50 stands for zero in the data rows.
Some points, each followed by its number:
"51 74 59 56 48 42 48 32 52 44 63 19 42 49 60 61" 0
"78 28 54 62 44 53 37 61 55 55 27 55 64 30 50 43" 1
"57 26 35 38 41 58 37 50 39 49 39 62 60 45 57 59" 2
"34 58 34 49 84 63 61 45 48 60 62 46 50 59 0 36" 3
"54 30 45 53 51 58 60 60 37 59 70 62 38 48 65 58" 4
"55 36 37 52 56 75 47 65 50 44 66 56 62 53 45 60" 5
"61 30 46 57 48 56 51 54 31 50 63 31 64 39 50 67" 6
"33 64 49 65 33 46 58 36 42 47 64 70 44 34 65 61" 7
"54 53 53 56 50 53 52 48 53 52 54 47 46 50 49 56" 8
"36 45 75 39 44 24 49 49 63 52 45 53 36 70 70 26" 9
"63 67 34 44 44 55 51 44 26 60 74 75 45 73 62 40" 10
"42 42 45 39 46 53 49 54 46 53 55 69 35 66 61 41" 11
"39 49 50 46 65 53 64 52 43 28 61 43 59 62 56 49" 12
"25 47 58 52 47 32 65 67 74 41 56 41 56 40 37 46" 13
"38 39 56 36 31 36 41 34 45 62 31 79 37 76 79 29" 14
"34 62 99 57 36 0 44 53 54 59 17 76 28 17 75 59" 15
"38 58 53 43 53 55 58 54 60 49 52 55 45 65 49 38" 16
"55 41 41 66 45 47 50 37 28 50 23 41 45 10 38 67" 17
Which three points above are nearest to each new point by angle, seen from the average point of the numbered points? Their numbers follow each, smallest number first.
"44 52 65 47 38 23 49 45 59 50 33 58 42 44 66 50" 9 14 15
"51 41 55 61 62 53 46 65 54 51 65 54 47 49 56 58" 4 5 8
"51 46 48 51 52 56 48 49 40 33 54 43 58 42 52 56" 5 6 12
"49 50 41 67 46 47 48 37 30 48 23 43 47 13 38 60" 1 6 17
"50 47 65 48 52 33 50 45 49 48 46 51 49 45 55 56" 0 9 15
"46 61 45 37 57 47 53 55 72 72 38 57 36 70 42 39" 3 9 16
"74 64 44 54 64 50 48 46 66 35 81 9 83 62 25 53" 0 8 12
"80 66 52 54 54 48 32 42 64 44 68 22 76 58 35 57" 0 6 8
"49 49 46 60 49 50 52 45 42 51 38 43 50 31 44 52" 1 6 17
"51 49 57 42 35 44 44 55 61 44 40 49 54 52 68 52" 9 14 15
"34 50 72 52 38 21 42 45 53 54 39 64 39 43 71 58" 9 14 15
"50 42 62 47 43 28 65 55 52 69 50 61 34 35 68 49" 9 14 15
"48 47 48 46 48 54 52 53 52 49 50 52 52 48 51 48" 3 5 16
